[[-0.13  0.50  2.47  1.92  3.62 -1.16  1.18  1.36  3.36 -0.98  0.61  1.89]
 [ 0.58  2.93  4.39  1.37  3.88 -2.70 -0.67 -5.43 -2.15  3.39 -0.41  1.53]
 [-1.94 -2.54  0.42 -1.50  2.91  1.16  4.08 -3.55  5.66 -1.51 -1.02 -3.61]
 [ 1.19  0.46  0.68  0.92  0.61 -0.64 -0.78  2.62 -0.44  1.99  1.44 -0.13]
 [-4.93 -2.28  3.71 -2.70 -0.44  0.70 -2.93 -2.28 -0.39 -2.88  4.19  0.79]
 [-0.19  0.34  0.98  1.26  0.46  0.74 -3.34 -2.27 -1.06 -0.20  0.23 -2.89]] >> 0.50

[[-0.08  3.52 -1.45  0.49 -0.58  3.60 -4.89 -1.18  1.02  1.65  2.05 -0.28
  -3.74]
 [ 2.00 -2.76  2.10 -0.95  1.87 -2.03  0.12 -0.20 -0.44  0.11  0.15  0.82
  -0.65]
 [ 2.79 -1.73 -0.02 -5.41 -0.13 -1.26 -3.75 -1.49 -0.69  6.07 -2.98  4.82
   7.17]
 [-0.22 -0.09  4.30 -0.40 -2.54  0.88  0.02  3.58 -2.89 -2.58  2.39 -2.09
   5.70]
 [ 2.50 -6.29  0.28 -2.41  0.65 -3.93  4.11  1.64 -1.40  1.65 -0.26 -1.23
  -3.48]
 [-0.72  1.56  4.61  0.79 -2.46  1.61 -1.14  2.80  1.31 -3.59  3.53 -2.97
   2.48]
 [ 2.52 -6.45  1.07 -2.49  1.22 -4.69  4.31  1.21 -1.01  1.18 -1.14 -0.17
  -1.23]
 [ 0.00  4.45  1.46  0.75 -0.39  3.64 -6.44 -1.33  3.24 -0.02  2.76  0.15
  -1.34]
 [ 1.83 -0.86 -4.06 -3.62 -2.14  1.35 -2.78 -0.06  0.47  6.72  0.62 -0.67
  -5.36]
 [-0.93 -0.30  1.22  1.44  0.96 -0.76  2.36  0.58 -3.67 -2.82 -1.04  0.71
   4.38]
 [ 0.35  2.97  1.27  0.65 -0.08  2.83 -4.96 -0.79  1.86 -0.03  2.72 -0.33
  -2.38]] >> 3.52

[[ 2.77 -3.18  2.57 -1.82 -0.34 -1.54 -4.04]
 [ 0.94  0.83 -4.88 -3.27  3.69  4.53 -0.91]
 [ 1.18  0.00  1.88 -2.38  4.23 -2.04 -2.02]
 [-0.75  2.31 -3.51 -0.63 -0.72 -0.32 -0.21]
 [-2.35 -2.54  1.73  1.19  6.21  0.19 -1.08]
 [-1.48 -0.75  0.80 -1.26  0.78  5.05 -4.10]] >> -3.18

[[-5.25  1.89  6.68 -2.61  1.46 -0.98  2.46 -3.68  2.37  1.05  4.02 -0.57]
 [ 5.66 -1.79 -6.90  2.59 -1.39  1.09 -2.95  3.77 -2.84 -1.26 -4.01  0.99]
 [-2.76  4.97  4.54 -3.87  0.84 -1.35  0.77 -2.59  0.93 -0.24  5.82  1.14]
 [ 1.41  0.27  4.56 -1.63  5.56  1.78 -2.73 -3.46 -6.39 -2.91 -0.27  3.60]
 [ 1.77  4.09 -5.78 -0.67 -5.36 -2.00  0.17  3.82  3.68  0.79  3.14 -0.63]
 [ 3.01 -5.34 -4.56  4.02 -0.43  1.51 -0.97  2.59 -1.50  0.04 -6.31 -1.04]] >> 1.89

[[-0.16 -0.41  1.15 -0.18 -0.96  2.58 -0.12 -1.03 -0.17 -1.26]
 [ 0.03 -1.16 -0.42 -1.61 -0.98  1.56  1.44  0.57 -2.33 -0.86]
 [-0.91  0.64 -3.89 -0.96 -3.41  1.69  2.18 -0.29  0.55 -2.31]
 [-1.83 -0.53  1.15  0.47 -1.63 -0.25  0.55  0.92 -0.03  0.46]
 [ 1.39 -0.45 -0.78 -0.25 -0.70  0.77  0.00  1.84  1.15 -3.13]
 [ 0.59 -1.17 -2.20 -1.43 -0.19 -0.84  1.01  1.51  0.11 -1.39]
 [-5.47 -0.75  1.95 -1.26  0.28 -2.91 -3.60  0.88 -0.86  3.48]
 [-4.36 -1.38  2.30 -0.73 -0.18 -2.76 -0.28  2.62 -0.24  2.38]
 [-1.42  0.63 -0.95 -0.76 -0.07 -0.67 -1.51  1.66  0.50 -0.37]
 [ 1.87  1.13  0.78  2.16  2.65 -1.59 -1.90 -1.05  2.93  0.95]] >> -0.41

[[ 1.59  0.74 -0.48  1.11  0.07 -0.22 -0.62]
 [ 2.01  1.70 -0.64 -0.24  0.48 -1.66  2.20]
 [-1.48 -2.02  0.41  1.12  1.13  0.18 -0.19]
 [ 5.12  3.74 -0.88  2.93  1.48 -3.17  1.70]
 [ 5.98  5.24 -0.43  5.07  2.94 -4.81  3.75]
 [ 5.45  4.32  0.16  7.07  3.80 -5.78  2.64]
 [-0.25  0.99  0.01 -2.55 -1.74  0.98 -0.65]
 [-2.31 -0.50  0.97 -2.02 -3.59  2.82 -4.85]
 [-1.95 -0.97  0.90 -0.42 -1.51  1.88 -2.76]
 [-1.97 -0.23  0.06 -4.33 -2.31  1.54 -0.80]] >> 0.74
